Small tables with named rows and columns. After each table, cells are looked up by row and column.

Pirofo
|  | Letat | Zitezul | Kolag | Lizaniz | Tegul | Novodi | Duruf | Biri | Dosisud |
|---|---|---|---|---|---|---|---|---|---|
| Riv | -22814 | -27252 | 4093 | -57827 | -25827 | -502 | -50445 | -4433 | 26139 |
| Tufu | 21640 | -9431 | -6471 | -7070 | 3514 | -1784 | -30516 | -23767 | 10531 |
| Tuf | -29014 | 5004 | -9482 | -16282 | 35947 | -3731 | 44873 | -21021 | 11188 |
| Sopef | -56737 | -11515 | -12705 | 10032 | -17280 | 8867 | 54181 | 40570 | -29640 |
| Gaguge | 18126 | -30884 | -1967 | -29818 | -38170 | 16715 | 28774 | -57299 | -81665 |
| Sofefa | -9008 | -16972 | 1864 | -6134 | -32016 | 2903 | 17977 | -51976 | 26301 |
| Lovakig | -17595 | -5424 | -20369 | -21200 | 10075 | 8113 | -4581 | -14375 | -2860 |
| Funupu | -9522 | 1690 | -612 | 8836 | -18 | -13922 | -20567 | 8534 | -21678 |
| Zibi | -9437 | -9535 | -8840 | 35171 | -1565 | 9409 | -15309 | -7037 | -786 |
| Pamu | -5405 | -14250 | -4054 | -3901 | -18501 | 6443 | 6798 | -32289 | 9760 |
| Dov | -23394 | -12067 | -12080 | -10541 | -54232 | 22874 | 39534 | 42637 | -31613 |
| Seda | -6019 | -11951 | -1675 | 840 | -12111 | -2428 | -11473 | -22140 | -19039 |
| Fularap | -12425 | -12394 | -17233 | -20226 | 2807 | -4992 | -11187 | -692 | 1380 |

Tufu, Tegul: 3514
Lovakig, Biri: -14375
Pamu, Letat: -5405
Sofefa, Kolag: 1864
Gaguge, Novodi: 16715
Seda, Kolag: -1675
Zibi, Novodi: 9409
Gaguge, Zitezul: -30884
Funupu, Tegul: -18
Pamu, Lizaniz: -3901
Fularap, Dosisud: 1380
Sopef, Zitezul: -11515
Seda, Dosisud: -19039
Fularap, Zitezul: -12394
Pamu, Novodi: 6443
Pamu, Biri: -32289
Zibi, Biri: -7037
Fularap, Kolag: -17233
Riv, Dosisud: 26139
Sopef, Dosisud: -29640

Table Mup
|  | Bas | Zudu | Duk |
|---|---|---|---|
| Pakap | 412 | 748 | 617 |
| Muk | 995 | 14 | 615 |
| Koro | 374 | 700 | 565 |
| Talobin | 616 | 296 | 880 |
| Der | 809 | 213 | 434 |

Muk, Zudu: 14
Koro, Zudu: 700
Talobin, Duk: 880
Muk, Duk: 615
Muk, Bas: 995
Pakap, Zudu: 748
Der, Zudu: 213

Rogika =
|  | Fetalur | Bolov | Nas | Rafutum | Fosi | Sipura |
|---|---|---|---|---|---|---|
| Vepego | 128 | 138 | 169 | 148 | 124 | 160 |
| Tam | 148 | 154 | 130 | 176 | 152 | 148 |
| Pegoma | 164 | 114 | 161 | 150 | 140 | 161 |
| Rez | 159 | 135 | 155 | 161 | 158 | 137 |
| Tum | 180 | 211 | 132 | 116 | 180 | 143 |
| Nup | 139 | 141 | 145 | 178 | 139 | 170 |
| Mekir | 134 | 130 | 158 | 166 | 148 | 129 |
| Pesari | 166 | 248 | 144 | 121 | 212 | 147 |
| Nepi | 172 | 47 | 172 | 129 | 128 | 190 |
| Tor | 196 | 187 | 127 | 133 | 181 | 147 |
| Tiro | 187 | 81 | 145 | 157 | 161 | 172 |
| Kuz | 159 | 147 | 164 | 157 | 142 | 155 |

Fetalur of Tam: 148
Fetalur of Nup: 139
Fosi of Tor: 181
Fosi of Tum: 180
Bolov of Tiro: 81
Nas of Pegoma: 161
Sipura of Pegoma: 161
Bolov of Vepego: 138
Nas of Tor: 127
Fosi of Pesari: 212
Fosi of Tiro: 161
Fetalur of Rez: 159

Table Sisito
	Fuz	Bak	Gutudov	Zod	Daz	Femibaf
Lopof	29	68	79	14	58	48
Temisi	34	63	79	29	41	32
Nuse	41	39	39	33	57	51
Kikabis	34	45	34	28	44	56
Siru	28	69	78	13	58	50

Siru, Femibaf -> 50
Siru, Zod -> 13
Temisi, Fuz -> 34
Lopof, Femibaf -> 48
Lopof, Bak -> 68
Kikabis, Femibaf -> 56
Lopof, Gutudov -> 79
Which row has the largest Bak? Siru

Table Tusedig
,Sug,Lufasor,Lilizu,Mulasov,Vazez
Pog,70.6,-8.2,15.3,8.9,-4.1
Taf,67.2,38.3,20.5,72.6,57.0
Bop,82.3,-5.5,9.7,33.3,53.5
Zabot,90.9,41.0,-90.7,-34.0,-1.8
Zeso,40.8,2.2,-95.2,-42.3,-22.1
Sot,87.9,26.5,-67.4,-3.2,2.7
Vede,24.8,29.5,-3.9,0.4,-13.0
Dogude,82.9,38.5,-40.4,0.6,25.5
Takisun,45.3,43.6,-32.5,13.3,32.1
Koderum,22.0,60.8,-21.1,1.8,17.4

What is the Mulasov of Koderum in Tusedig?
1.8
What is the Mulasov of Zeso in Tusedig?
-42.3
What is the Vazez of Pog in Tusedig?
-4.1
What is the Vazez of Sot in Tusedig?
2.7
What is the Lilizu of Vede in Tusedig?
-3.9
What is the Lufasor of Vede in Tusedig?
29.5
What is the Lilizu of Zeso in Tusedig?
-95.2
What is the Lufasor of Zabot in Tusedig?
41.0
What is the Lilizu of Taf in Tusedig?
20.5
What is the Lilizu of Dogude in Tusedig?
-40.4
What is the Mulasov of Sot in Tusedig?
-3.2
What is the Sug of Dogude in Tusedig?
82.9
What is the Lufasor of Takisun in Tusedig?
43.6
Which row has the largest Vazez? Taf

